Each row is where one point has got to under a steady rotation. How many ticks took it there?
The counts run from 0 to 286.
[128  90 103 125 113 137 102 155 181 149 128 120 125 110 104 173  46 145
  96 153 134 144  87 132 156 112 142 132 157 136 120 132 155 145 115 107] : 236
[ 93  94 118 101 139 170  94 143 172 162 134 133 109 129 114 182  61 136
  93 151 103 128  84 125 123 119 124 125 110 148 109 143 131 147 103 123] : 284
[112  62 107 118 111 155 112 142 142 150 107 115 136 114 101 176  54 137
  88 138 130 152  91 138 141  80 135 131 149 136 129 136 153 123 120 104] : 196
[114 116 102 138 131 148  73 143 164 155 155 141 134 119 102 172  52 160
 122 144 118 113  73 136 148 153 137 119 139 149 135 160 142 157 107 130] : 14
[101  72 114  98 120 164 113 145 160 155 110 116 117 119 106 181  59 132
  82 148 117 150  93 129 128  86 121 132 127 138 112 131 143 129 113 110] : 223
[109  68 108 130 106 152 102 124 110 152 103 130 160 118  95 170  58 146
 108 126 132 134  79 144 139  95 130 127 146 147 148 165 148 119 126 118] : 134
[104  79 109 139 115 163  89 117 101 156 114 141 158 124  93 172  62 151
 119 121 124 121  75 141 135 112 130 123 136 150 153 172 143 123 122 126] : 101
[ 90  85 109 136 130 170  82 119 103 160 127 150 148 126 104 178  63 148
 115 126 112 113  72 138 128 121 122 118 118 150 146 171 136 130 111 130] : 67
[114  82 106 130  89 131 110 129 135 154 111 123 160 113  83 159  52 160
 127 135 145 128  80 147 149 105 134 126 159 151 148 163 152 126 132 116] : 141
[117  76 101 138  97 138 103 128 122 153 107 125 164 111  85 164  51 158
 121 131 144 133  78 146 148 104 136 127 158 148 150 162 151 121 131 115] : 138
[122  72 105 125  93 131 115 137 143 153 109 116 152 111  91 164  50 152
 109 140 142 141  87 142 152  95 141 130 163 144 142 148 157 124 131 109] : 171
[112  63 108 124 104 154 109 131 124 149  98 120 151 117  93 174  57 145
  99 132 132 143  86 137 139  84 131 127 147 141 138 150 148 117 125 110] : 165
[124  99 101 132 130 147  86 154 180 148 145 126 122 115 109 179  47 145
  96 153 123 135  83 134 152 128 141 128 152 137 122 133 153 148 103 112] : 267
[ 96  87 116  91 123 158 111 145 187 163 125 120 107 125 110 176  58 138
  94 159 114 134  90 125 127 103 124 131 117 153 107 134 138 143 112 120] : 250
[110  81 107 142 108 151  89 120 108 152 115 142 166 119  92 167  57 156
 124 127 131 120  75 145 140 114 133 121 143 151 154 170 144 125 124 125] : 104
[112 116 104 141 121 144  76 131 144 160 148 148 145 120  98 164  54 162
 133 140 123 107  71 140 144 155 133 118 139 152 146 169 141 148 114 130] : 46
[ 98  72 124  87  95 147 128 130 162 165 103 111 129 122  93 167  56 143
 106 151 129 137  92 131 124  81 122 132 127 161 120 142 139 127 128 116] : 186
[ 89  96 120 118 138 172  84 124 135 164 136 146 130 131 110 180  63 147
 111 137  99 111  74 131 118 128 116 120 103 156 130 161 129 142 102 132] : 31
[101 106 117  95 122 146 104 144 198 168 145 129 107 126 112 176  57 146
 110 160 112 124  86 127 132 130 123 124 121 154 108 140 135 154 110 125] : 278
[125  81 102 128 122 148  99 154 165 145 126 118 128 113 108 179  51 140
  85 146 127 148  91 132 151 103 143 130 155 133 121 133 157 137 110 105] : 232
[ 98  97 112 125 150 178  77 135 144 157 145 142 122 128 117 188  63 140
  95 140  99 122  79 129 128 128 126 123 115 146 124 152 133 146  96 125] : 2
[115  86 109 126 137 163  87 152 162 149 133 127 119 118 114 187  53 137
  81 146 114 143  87 128 144 109 135 129 141 131 116 129 150 143 100 113] : 261
[124  89 104 114  96 128 114 148 178 150 119 112 133 111  95 166  45 151
 108 155 140 141  89 139 152 104 139 132 160 145 125 142 154 138 128 110] : 206
[102  90 109 143 127 164  77 121 107 155 128 150 154 126 103 175  59 155
 119 124 118 115  72 140 136 125 126 119 132 148 153 173 138 132 115 129] : 70
[ 99  79 116  88  84 133 132 134 174 166 107 111 132 116  89 158  56 148
 119 154 135 132  90 137 130  93 126 130 133 159 124 145 141 132 133 116] : 182
[ 84  91 122 105 103 153 106 109 131 174 118 140 144 128  92 161  63 156
 139 140 121 108  76 140 119 117 119 121 107 170 139 177 125 132 127 137] : 90
[103  83 114 100  78 129 126 122 158 166 109 121 148 119  83 155  57 158
 133 143 146 122  84 140 134 105 128 130 138 163 134 160 138 131 139 122] : 148
[ 95  97 114 121 145 176  78 138 149 157 139 140 116 131 116 189  62 140
  95 141  99 124  79 130 126 127 123 121 111 146 120 153 132 147  98 126] : 1
[ 99  75 124  86  87 141 132 132 169 164 106 111 129 122  92 163  58 149
 113 152 131 133  91 135 129  88 125 129 128 157 122 145 140 127 131 117] : 184
[100 116 110 121 111 141  88 125 155 166 144 145 137 123  95 161  57 166
 144 144 124 100  72 141 134 151 130 118 125 166 140 173 132 149 117 134] : 51
[115 107 102 144 143 160  69 142 148 150 150 145 132 119 112 181  55 147
 106 140 110 120  75 135 145 144 135 119 138 141 136 155 146 149  98 127] : 9
[ 96 114 112 119 111 143  91 122 156 170 144 142 137 126  96 160  57 164
 141 147 123 102  71 139 134 150 124 117 121 167 139 173 129 149 119 137] : 52
[119  67 105 125  99 142 107 137 133 148 108 117 151 113  92 171  50 148
 103 135 141 142  86 141 148  89 136 129 157 144 139 148 156 120 125 111] : 168
[ 87  84 121  99  88 139 120 113 138 172 108 131 149 126  85 157  59 156
 138 139 132 114  81 141 124 111 119 122 121 171 141 167 129 129 136 131] : 120
[113  93 103 136  93 128  99 122 130 159 122 134 162 116  85 159  53 165
 140 134 142 114  78 147 145 122 135 122 147 160 155 171 145 128 132 126] : 110
[ 98  58 115 109 106 157 116 126 125 157  96 119 144 118  93 171  62 143
  99 132 128 140  85 137 132  79 121 130 135 149 133 152 142 117 125 116] : 161
[106 107 112 128  98 136  95 120 143 164 132 143 157 121  89 157  55 165
 148 138 133 105  73 143 138 142 131 121 135 163 149 177 140 143 127 129] : 81
[111 121 107 129 122 141  85 138 169 164 155 146 129 120 108 170  53 159
 128 153 122 107  73 138 145 156 132 120 134 157 134 159 135 158 111 130] : 17
[118  87 108 105  94 127 122 146 188 158 121 112 128 109  92 160  47 150
 111 157 140 137  89 136 148 104 136 133 152 149 120 137 150 140 127 113] : 209
[120  97 108 109 104 129 108 153 195 155 136 117 117 111 101 167  47 148
 106 162 131 139  88 133 148 116 136 127 151 144 115 134 149 151 117 112] : 240
[ 87  76 121 119 116 166  96 113 108 164 111 140 152 126  97 168  65 151
 121 125 119 115  75 138 120 110 119 120 117 160 146 172 134 125 120 131] : 96
[102  95 113 112  87 129 113 116 148 166 119 129 153 121  83 152  55 162
 144 141 138 111  77 145 136 121 128 124 135 169 144 172 138 132 135 127] : 115
[113 117 106 134 127 146  77 141 163 156 157 143 134 118 103 171  52 157
 124 151 117 110  74 136 146 154 137 120 138 151 131 156 142 156 109 126] : 15
[ 98  78 118  97  81 134 128 120 157 167 107 120 143 119  85 156  57 155
 130 145 139 125  84 139 132  99 125 129 130 165 135 158 139 128 139 122] : 150
[110 100 103 139 147 171  73 140 141 154 144 146 127 121 115 187  58 141
  99 138 105 123  76 130 138 135 132 121 128 140 133 149 141 148  97 124] : 6
[ 96  75 113 127 117 164  93 117 101 159 112 142 157 123  95 172  64 150
 116 122 120 122  76 140 132 106 124 119 130 154 150 170 138 120 118 129] : 99
[ 97  61 115 109 103 158 120 123 125 159  97 120 146 121  94 172  62 145
  99 135 128 140  90 139 128  79 126 131 130 149 132 152 142 117 124 118] : 160
[ 95  98 118  97 129 163 100 140 182 166 140 128 107 127 113 179  60 141
  99 157 107 124  85 126 125 119 121 125 109 153 109 140 130 150 103 126] : 282
[122  77 102 122  90 128 115 138 156 153 110 114 148 110  88 162  50 155
 113 145 147 137  84 143 151  99 141 129 162 148 138 150 156 127 132 111] : 173
[ 96  92 117 108 145 171  91 146 163 157 138 132 113 125 116 188  61 136
  86 150 100 131  85 124 128 116 124 125 115 143 114 143 131 143  99 125] : 286
